0: [ 73 166 156  74 168 152 142 143 137 165  58 131 153 150 124  95 105 136 185 142  66 156 140 142  99 146  96 115 186 114 112 130]
1: [150 131 171 136 131  78 103  86 115 135 116 127 120 116 174 143 170 115 136 117 146 117 167 144 154 127 147  98 114 120 114 129]
2: [117 114 144 138 161 131 134  89 102 113 114 105 120 119 142 122 134 118 163 140 148 110 115 116 120 177 152 133  83 140 124 104]
3: [142  84 119  98 110 109 101 111 146 127 167  72 165 140 105 101 104  94 200 140 100 168 108  88  91 136 116 159 142 115 139  90]
4: [192 127  64 187  94 121 112 144 156 112 178 157 129 131  70 134 128 124  52 102 157 122 135 101 159 106 103 169 178 161 137 153]
5: [124  94 139 161 131 187 152 146 132  92 145 126 116 141 106 174  91 143 101 142 153 111 124 184 114 181  68 140  88  81  71 149]
6: [129 133 119  68 148  95 124 158 173 156 136 108 128 117 110 152  94 111 108 149 152 157  37  92 143 117 189 146  84 153 129  88]
7: [170 129 129 137 126 144 129 174 146 180 109 142 194 121  52 154 181 133  91 138 145 114  73 105 117  85 131 122 125 118 167 120]
8: [ 56 129 186 111 157  60 143 133 114 129 121 152  67 145 129 132  97  67 140  94 219  85 162 155  78 118 119 167 120  99  79 131]
9: [133 179 137 146 146 166 140 114 139 185 115 106 192 140 104  82 115 139  76 212 122 120  41  66 163 140 197 151  57 195 158 155]
10: [ 77  99  47  75 102 133 124  78  77 161 104 115 129 158 164  88 162  74  96 172  64 202  91  82  96 147  78  96 198 107 133 132]
11: [205 137  87 120 110  78 148 165  86 118 163 103 217 193 114 149 200 123  49 158 143 136 131 169 142 120 130  91  67  77 174 156]
12: [135 103 159 148 135 195 146 134 140 114 152 176 119 143 147 140 125 126 173  67 142 173 143  80 216 107 122 137  84 193 143 163]
13: [138 127 100 152 152 177 138 116 125 122 100  95 131 133  93 109 129 169 135 158  98 116 118 124  84 153 144 138 121 138 114 122]
14: [166 154  47 146  77 172 137 121 104 133  86 131  81 114  89 146 120 104  99 175 118 160  82 129 120 149  79 173 199 126 163 101]
15: [173  32 151 155 123 135 138 161 166 140 167 156 117 126 131 147 174 109 146 166 214 151 131 147 133 107 123  96 209 188 127 102]
16: [125 103 143 158 133 145 132 135 142 132 104 111 108 135 123 138 107 139 116 130 132 103 134 146 119 144 126 132 104 130 103 144]
17: [122 186 121 102 162  83 129 130 138 138 163 146 121 118 122 146 152 126  97 122 191 132 108 135 197 140 177 108  93 139 107 115]
18: [108  98 157 124 101  88 106  65  96 113  64  95  85 106 204 134 103  98 120 179  79 112 139 102 134 156 200 124  72 164 125 160]
19: [123 158 139 143  96 148 125 158 152 155 112 108 140 135 122  99  73 158 163 143  70 135 108 125 156 142 150 190 115 141 165 103]
20: [116  81 143 100 108 133 106 132 133  77 123  97 141 164 165 128  89 150 146 120  97 129  98 162  94 147 140 130 100  95  91 159]
21: [ 87 103 138 108 112 123 115  77  98 113 114 147 137 123 127  95 136 114  72 108 123 106 113  74  99  94 109 102 157 161 104 193]
22: [153 188  69  98  99  79 127 171 139 141 149 119 136 149  92 136 123 124  89 138 130 133  93 139 165 149 150 137  82  96 173  82]
23: [148 165 182 143 146 110 124 177 138 171  74 168 181 122 179 136 153  75 122 188 176 123 135 167 143 110 146  62 184 129 133 131]
24: [ 95 158  86 149 120 174 117 194 149 164 138 166  85 111 182 158 135 130  39 114 115 145 117 169 240 142 101  93 171 103  92 153]
25: [140 138 186 137 136 163 140 151 145 151 119 110 122 110 133 138 105 155 192 141 109 112 133 132 140 139 179 173  94 133 165  81]
26: [176 128  77 105 137  75 108 168 115 132  93  97 114 133 128 160 144 138 115  79 127  95 113 181 100 120 152 135 104  62 144 113]
27: [155 170 167 103 183  83 135 126 170 174 198 143 222 130  74 119 202  74  94 193 184 147 119 130 134 145 132  57 132 103  89 130]
28: [171 183  33 113 123  77 102 164  95 162 126  95 132 126 132 126 148 111 104  77 124  88 111 176  93 144 170 140 103  27 175 107]
29: [151 204  39 112 123  63  99 162  98 158 125  93 121 119 138 126 155 120 102  95 120  71 119 180 104 119 171 132  85  21 161  93]
30: [132 113 155 155 130 144 138 134 119 124 102 124 110 127 121  84 109 142 119 141 137  95 128 147 114 138 129 124 104 131 106 142]
31: [165 151 102 102 125 145 101 154 110  49 179 128 178 149 136 106 103 119 205 109 154 181 141  97 122 141 104 118 138 165 128 104]
32: [173  70 127 204 116 180 157 130  87 143  84 135 108 122  78 130 146 164  65 162 163  23 111 133  28 101 133 132 120 151 134 159]
33: [144  86 123 168 132 106 135  93 149 134 154 129  77 124 139 166 156  53 135 135 177 174 172 147 160 153 115 172 142 112  74 140]
34: [131  71 168 152  94 183 125 155 118 127  90 120 188 134 143 123  97 160 101 154  52  78 133 110  88 109 131  94 122 134 123 181]
35: [159 190 179 108 155 103 137 172 129 145 148 118 171 119 137 142 154 153 192 128 167 118 132 174 189 149 183 137  66 114 184  58]
36: [167 155 142 178 158 125 138 154 152  95 135 134 116 100 120 136 141 105 154 147 165 130 189 161 143 133 135 150 149 123 125  89]
37: [134 145 112 185 160 168 151  88 150 121 110 110  71 124 165 160 151 124 118 123 133 181 188 152 221 156 101 175 147 129 108 149]
38: [149 200 175 137 132 172 142 175 166 194  66 136 148  78 148 125 102 153 162 147  86  99 114 138 163 113 188 191 117 112 188 102]
39: [170  89 149 136 116 124 129 150 154 162 120 133 126 102 114 154 132 136 142 135 104 108 156 119 105  84 120 141 152 125 158 100]
40: [ 99 118 143 105 113 114 119  73  99 114 119 147 139 126 131  99 126 113  79 103 114 107 111  74  93  95 109 113 161 156 109 198]
41: [106 126 107  90 151 120 139 149 147 143 173 135 132 132  96 115 122 139  85 112 182 116  75 107 122 115 160 100  82 138 117 128]
42: [125 128  79 131 113  98  86  98 125  95 144  89 136 141 101  96 107 148 117 125  84 123 106  98 109 137 132 139 130 140 105 150]
43: [131 124  67 129 107  96  82  91 132 100 140  90 141 135 103  91 103 137 107 119  75 133 119 138 105 153 136 135 150 136  99 153]
44: [143 153  96 166 156 165 140 168 122 122  69 133 129 116 152 106 167 178 136 110 159  91 148 165 119 139 137  66 151 116 174 112]
45: [119 130 176 125 114 145 123 153 187 140 152 142 139 137 101 134 109 181 145  91 103 135 135 123 169 101 118 140 108 152 110 132]
46: [107 102 147  53 130 147 182 138 120 142 109  94 124 169 121 137 136 158  93 121  91 154 165 135  74  86  80 126 135  97 131 132]
47: [129 156  97 125 128 126 139 126 124 110 151 163 112 122 127 104  63 123  44 145 130 131 115  95 128 129 146  82  82 183 114 174]
48: [134 119  77 107 167 147 108 101 114  69 126 123 150 161 133 103 151 163 157  82 121 144 130 127 129 160  95  59 150 140  97 154]
49: [124  61 134 136 149 148 162  87 137 203 109  87 210 153  77 103 183 118  82 255  76 132 113  95  57 121 130  89 149 129  99 150]
50: [135  89 121  98 104 114  96 122 152 129 164  78 169 128 106 112 102  96 206 140 104 158 109  75  85 138 117 166 137 115 147  90]
51: [ 90 111 174 123 222 160 176 116 124 104 109 147  81 137 120 165 177 195 132  84 193 103 187 192 120 157 128  79  60 118  53 131]
52: [113 165 173 144  97 160 122 153 159 153 119 103 140 138 122 109  76 165 164 142  79 135 104 120 181 142 150 185 110 135 159 112]
53: [147 104 164 136 165 125 126 100 133 149 172 110 234 135  87 121 185  76 174  99 136 139 133  92 120 106  88 126 120  89 149 150]
54: [154 132  52  78 159 173 184 174 121 127  95 141 137 172  80 160 143 159  91 126 130 159 144 136 100 103  38 110 162  91 177 134]
55: [136 117  66 133 102  97  67  91 126  99 143  86 133 131  94  87 106 129 109 123  79 130 118  98 111 152 128 138 143 150 100 165]
56: [140 162 206 125 162 179 149 145 175 199  88 149 198 108 104 129 166 165 146 148  68 119 133 124 117  66 130 129 139  91 155 114]
57: [164 130 145 151  92  71 129 119 129 131 160 105 168 138 110 103 124 104  88 223 104 132 179 131  64  71 116 144 146 131 117 134]
58: [123 118 133  61 110  71  76 158 101  71 181 119 175 144 181 140  69 120 144  80 125 110  92 164 137 138 153 100  98  76 123 144]
59: [141 120 152 171 123 141  93  93 109 119 154 141 196 127 130 118 154  83 143 164 176 134  91 127 150 189  81  76 170 124  83 163]
60: [124 121  81 114 158 155 110 105  86  77 121 127 150 166 142 110 161 160 165  80 130 156 139 129 129 158  89  59 151 148  96 151]

[148 121  46  86 151 188 180 171 123 128 106 129 135 172  66 151 157 160  91 117 135 161 131 145  95  97  56 116 161  97 182 125] --> 54 46 7
[183  50 154 116 126 136 130 157 164 149 152 164 124 123 141 137 177 106 139 169 196 171 127 138 130 109 132  83 202 186 128 110] --> 15 39 23
[143 100 157 148 138 187 150 133 135 120 141 168 128 145 140 136 119 141 172  64 144 165 144  81 211 119 132 137  90 193 134 165] --> 12 45 16
[156  94 119 173 137 106 132  78 143 121 166 124  72 129 144 155 159  51 142 123 167 176 171 144 156 154 111 172 145 109  74 126] --> 33 37 36
[137  67 177 152 104 179 130 145 125 134  88 125 182 132 141 132  96 161 107 139  56  70 132 114  84 106 134  82 120 142 120 190] --> 34 16 30
[135 204 166 138 131 186 133 173 164 195  70 136 149  91 144 132 102 145 170 137  90 110 108 140 169 119 184 187 135 107 195  99] --> 38 25 52
[120  65 141 137 107 139 107 128 129  85 127  93 134 165 162 128  87 149 148 119  98 123  96 163 112 135 140 129  95 104  90 149] --> 20 16 30
[132 152  88 120 128 125 139 129 114 110 144 161 108 126 128 108  82 117  44 141 149 128 112  95 127 116 151  88  83 194 127 179] --> 47 41 21
[174  71 126 203 109 191 163 134  88 131  87 136  99 125  78 136 137 169  77 153 179  28 104 139  29 109 140 145 114 148 130 154] --> 32 30 16
[128 126 107 153 150 184 144 110 131 133 102 103 130 131  94 106 123 172 136 160  98 108 125 112  90 150 142 121 124 137 117 118] --> 13 30 16
[135 102 170 139 123 158 141 143 152 143 125 102 127 104 129 123 116 155 187 146 120 115 138 123 140 130 164 172 105 131 174  78] --> 25 19 52
[137 182 127 122 126  84  97  99 122 134  87 103 142 109 165 110 147 115 154 151  74 138 143 138 157 164 147 123 146 115 139 122] --> 1 2 43
[143 128 112 117 122 141 101 143 111  49 185 125 185 135 137 110 104 125 200  97 149 180 139  94 123 126  94 118 146 172 141 103] --> 31 3 60
[ 97 104 175 111 225 179 184 110 132  86 104 142  87 135 116 167 187 200 138  84 177 103 178 200 120 145 121  74  81 104  59 135] --> 51 16 5
[ 86  98  51  65 100 129 132  84  94 161 107 115 120 169 169  98 153  78  97 182  62 212  92  77  95 149  79  91 203 112 145 132] --> 10 14 21
[141 110 161 152 123 111 120  82 116 137 117 122 158 148 176 127 166 107 105 141 113 124 157 117 147 115 131 130 110 122 138 172] --> 1 16 30
[186 123  75 189  86 110 113 149 156 104 176 158 120 127  68 137 117 119  49 111 156 120 131  98 156  88 113 169 175 162 128 155] --> 4 55 42
[126  66 157 130 152 139 160  93 138 202 102  92 210 135  84  93 193 123  78 255  76 138 116 101  61 127 130  93 148 131  99 138] --> 49 57 13
[151 186  81  98 103  76 114 157 143 134 152 117 144 136  96 146 137 121  90 144 134 138 100 126 148 146 148 128 111  93 170  81] --> 22 17 6
[129 126 101 148 157 186 134 121 123 126  90  98 125 120 100 120 125 164 149 148 109 100 132 126  91 158 128 130 120 129 116 130] --> 13 16 30
[169 143  54 145  84 174 127 134 118 137 100 135  84 108  99 136 126 122 103 183 115 139  82 133 123 153  82 166 197 142 162 101] --> 14 13 39
[178 119  69 200 100 118 115 153 154 118 176 154 117 121  75 137 132 120  43 110 156 111 140 104 166  97 112 159 170 173 133 156] --> 4 47 55
[ 98  93 156 121 112 103 107  55  83 109  62  81  83 111 222 123  99 104 108 176  86 118 142 113 136 158 196 118  76 166 132 151] --> 18 2 1
[121 173 137  93 157  63 124 129 133 151 158 148 125 123 122 159 155 125  98 125 189 130 104 135 196 153 167 107  91 144 117 116] --> 17 41 1
[134 191 134 129 125  84  85 105 119 129  88 108 148 113 168 104 156 127 159 147  78 132 138 146 161 160 150 121 140 115 130 126] --> 1 2 43
[167 115 181 135 129  88 108 118  98 113 145 149 155 125 143 111 153 134 153 127 156 114 156 115 125 111 145  54 106 185 116 131] --> 1 30 2
[174  41 146 151 131 138 126 161 154 142 162 163 113 125 136 157 169 101 155 173 200 160 128 149 140 106 141  96 205 191 129 104] --> 15 39 36
[ 97 102 168 121 220 147 182 117 132 106 108 142  80 133 112 169 185 194 128  99 181 107 178 200 115 144 107  81  56 115  53 127] --> 51 16 5
[155 166  95 169 155 149 145 172 113 117  68 143 139 137 138  94 180 174 131 115 141  93 143 177 114 142 145  56 145 113 176 110] --> 44 30 13
[150  84 128 171 137 115 129  91 138 126 163 132  70 116 145 156 144  52 141 133 163 182 168 143 148 161 126 183 151 118  86 136] --> 33 37 36
[120 137  99  87 135  83  97 146 128 104 138 127 128 111 123 178 154 113 150  60 161 144 113 148 143 123 105 139 146  70 134 109] --> 26 1 58
[125  73 158 131 151 155 159  85 149 202 103  95 209 137  88 111 191 119  80 255  69 133 109  99  57 128 121  87 144 142 102 148] --> 49 13 57
[137 201 175 137 129 166 129 167 167 202  55 137 135  89 149 120 110 144 154 137  74 109 113 138 154 107 189 184 114  96 191 104] --> 38 25 19
[106 110 154 130 111  89 102  65  82 114  61  86  70  96 222 130 106 106 130 174  84 110 143 103 150 157 198 118  73 172 127 152] --> 18 2 1
[115 202 123 103 154  85 132 124 136 127 147 152 112 116 122 153 150 130 102 126 187 137 105 146 202 149 173 108  91 142 110 112] --> 17 41 22
